Here are some points:
<  0  19 -56 -33  22 -35  34  16 -59  17 -21 -32  29 -33 -86 -11>
<  9  22   5  -5  -2  16   4 -24  -8  -7  30   0  -5  -3   9  21>
< 21  17  31 -12 -13  24  22 -10  14 -36  28  44 -45  19  13  22>
<  5  24   8 -13   2 -12  37  -7 -20  -7  16  -5 -19 -28  -3   1>
<  8 -16  18  28 -14  22   5 -27  14  -8  -8  12 -11   3  25   8>
<-21   4 -34  27   1 -31 -17  26 -13  15 -43 -31  36  30 -47 -39>
< 22  -1  12 -11 -23  33  30  -8  20 -22  -1  41 -38  40  14  23>
<  0  34 -37  -7  12 -21  37  -9 -57   8   9 -20   9 -40 -26   2>
< 31   7  40   7 -13  14 -55  23  17 -39 -43  37 -23  -6  28  41>
< 17  14  34  -5 -22  28  20 -36   5 -27   6  25 -27  -4  32  20>
< 19   6  35 -20 -15  28  19 -23   5 -26  27  38 -33  17  17  26>
<-64  -8 -36 -13  58   0 -38  49 -18  43  52 -39  55 -39   8 -36>
<  0  -6 -35   3   7 -39  34  38  23  18 -39 -31   8   3  -5 -36>
< 15  30  35 -11  -5  18  14 -23   9 -18  22  14 -32  10  20  27>
< -29  -57  -16   55   26  -57  -25  -16   51   49  -52  -48   43  -48    8
 -112>
<-44 -15  -4 -12  44  -7 -29  36  -4  21  14 -23  29 -16  12  10>
<-19 -39 -24  18  30 -71 -30 -12 113  37 -32 -29  28 -34  13 -81>
< 12  23  -6 -13 -12  12  35 -19  -6  -4  10  -4 -34   0  18  15>
<-34  18 -40 -12  28  10 -16   3 -37  17  60 -11  28 -23 -22 -19>
< 10  10 -41  -3  -8 -18  56  49 -17   7 -37 -27  -4  24 -11 -12>
< 18  14  -1 -14 -16   6  30 -15 -12 -13   5  -9 -26  -6  13   2>
< 13  11 -20   1 -11  -3  49  10  -4  -2 -14 -17 -14  12  21   6>
< 22  -1  20 -12 -24  29  41 -21   6 -25   3  34 -34  24  22  21>
<  7  -8  14  -4  -2   8   1 -15   6 -17   5  19 -16   7  19  27>
<-15 -44 -17  16  27 -67 -22  -9 118  32 -30 -22  28 -25  16 -83>
< 12  11 -23  -3 -12  -7  44  28 -13   0 -21 -13  -9  19  -2  -5>
< 21   6  39  -8 -19  31  15 -33   9 -36   6  22 -37   8  28  21>
< 15  -8  39  -6 -22   4 -46  50  20 -42 -33  44 -32   7  19  32>
< 16  14  -7 -11  -7 -19  28  25 -18  -3 -13  -7  -6 -28  -2   6>
<-50  29  -5 -27  33  -5  -5  14 -41   6  34 -14  39 -44 -29 -13>
< 19   9  39 -12 -15  34  11 -31  14 -39  17  33 -40  12  24  25>
< 28   5  38   1 -12  24  22 -26  10 -28   6  21 -25   3  33  23>
< 22  15  25 -14 -21  38  18 -24  12 -40  33  47 -53  34  19  35>
< 18 -19  -2   4 -10 -30 -33  16 -36  26 -18 -10   9 -16 -76 -12>
< 26  -5  22 -12 -22  29  29  -7   1 -34  14  41 -37  40  17  23>
<-25   0 -91  -5  26 -16 -20  24 -60  22 -21 -34  42 -31 -51 -16>
Here are 24 more points, each followed by its number:
<-28   2 -34 -28   3 -10   1  65 -24  14 -64 -13  11  13 -38 -22> 0
< 23  16  46 -17 -16  31   0 -29  10 -39  43  54 -44  19  22  29> 1
<-97   3  15 -56  53 -14 -43  51  -7  47  34 -24  68 -22 -15  -4> 2
< 26  19 -35  -3 -11   5  36 -15 -28  -4   2 -15  -6  10  13   5> 3
<-81   6 -11 -40  60   6 -34  36 -29  38  53 -29  57 -42 -16 -39> 4
< 32 -47 -18 127 -61 -60 -39 -55  33  26 -30 -29  24 127 -20 -68> 5
< 28  11  45 -25 -19  33   9 -19  17 -42  31  44 -50  30  17  29> 6
<-48 -13 -29 -13  49 -23 -16  46 -19  33   0 -47  46 -27 -10  -6> 7
<   1  -15 -123  -17   10  -46   27   53  -60   30  -67  -38   28    8 -100
  -12> 8
<-69 -23 -18  -9  64 -19 -38  58 -10  40   6 -51  56 -25   9  -4> 9
< 17  17  -8 -16  -8 -11  43   8 -17  -3   6  -5 -12 -22  -1   5> 10
< 24 -70 -21 127 -39 -54 -34  -4  52  54 -32 -50  53 116  -2 -59> 11
<  3 -18  -2 -19 -10 -34 -53   2 -58  37 -41 -29  38 -25 -81 -24> 12
< 26   4  36   0 -17  26  22 -26   8 -28   6  24 -27   5  33  23> 13
<-52  37  12 -36  22  -8 -45  48 -67  10  12 -17  43 -35 -33 -26> 14
< 21  11  13 -16 -16  21  27 -17  -2 -29  24  29 -25  18  17  15> 15
<-78 -36 -11  -7  49 -45 -47  40  12  43 -43 -45  62 -43  14 127> 16
< 29  10  35 -18 -15  31   5 -26  12 -35  32  60 -44  15  20  45> 17
< 10  14 -23  -9  -4 -12  37  30 -27  -6  -8 -19 -13  -2   5   4> 18
< 29  15  38  -4 -26  28  18 -28  10 -30  10  25 -21  -5  34  21> 19
< -8  16  21 -19  -3   8  -1   5 -20  -8   1   4 -14 -16   3  10> 20
< 19   2  16  -5 -24  25  36  -9   6 -31   3  32 -29  23  27  14> 21
< 18  24  38  -6  -8  25   7 -34  11 -15  40  12 -20  12  28  31> 22
<  4  10   6 -25 -12  19  22  14   3 -13  -5  31 -29  32  -2  15> 23
Which of these numbered points is nearest to each point below, ignoring the 2 directions in which the first points spread most? Its number follows each.
<-55 -23 -14 -10  36 -41 -22  35   2  34 -33 -41  46 -41   8 127> > 16
< 31 -42 -12 127 -60 -59 -45 -62  37  25 -24 -27  23 127 -19 -67> > 5
<-40 -64 -21  68  40 -53 -43 -13  61  57 -37 -40  46 -43  17 -51> > 13
<-81  10 -19 -34  58   7 -31  31 -32  35  59 -26  57 -40 -21 -40> > 4
<-18 -39 -11  13  28 -66 -26 -13 121  28 -24 -17  22 -29  14 -79> > 6
< -1  15 -33  -3  -1 -15  47  21 -15   5 -10 -23   0  -1   5   0> > 18
<  4  -7 -96 -17   6 -33  31  38 -49  20 -49 -33  15   3 -71  -5> > 8
<-39  25 -35 -27  26 -11  -1  59 -33   4 -43 -25  33 -34 -52 -19> > 0
< 15  21  24  -3 -12  20  12 -18   3 -18  27  14 -15  -3  22  18> > 19
< 17 -11   6  43 -11 -43 -54  34 -36  35 -39 -23  12 -38 -76 -20> > 12
<  25  -76  -12  127 -127  -62  -49  -42  -17   52  -41  -46   40  127  -50
  -85> > 5
< 23  15  21  -3 -33  40  21 -45   3 -23   5  16 -20   5  38  22> > 19
<-40 -44 -24  10  47 -77 -43  10 113  51 -29 -42  51 -44   4 -87> > 6
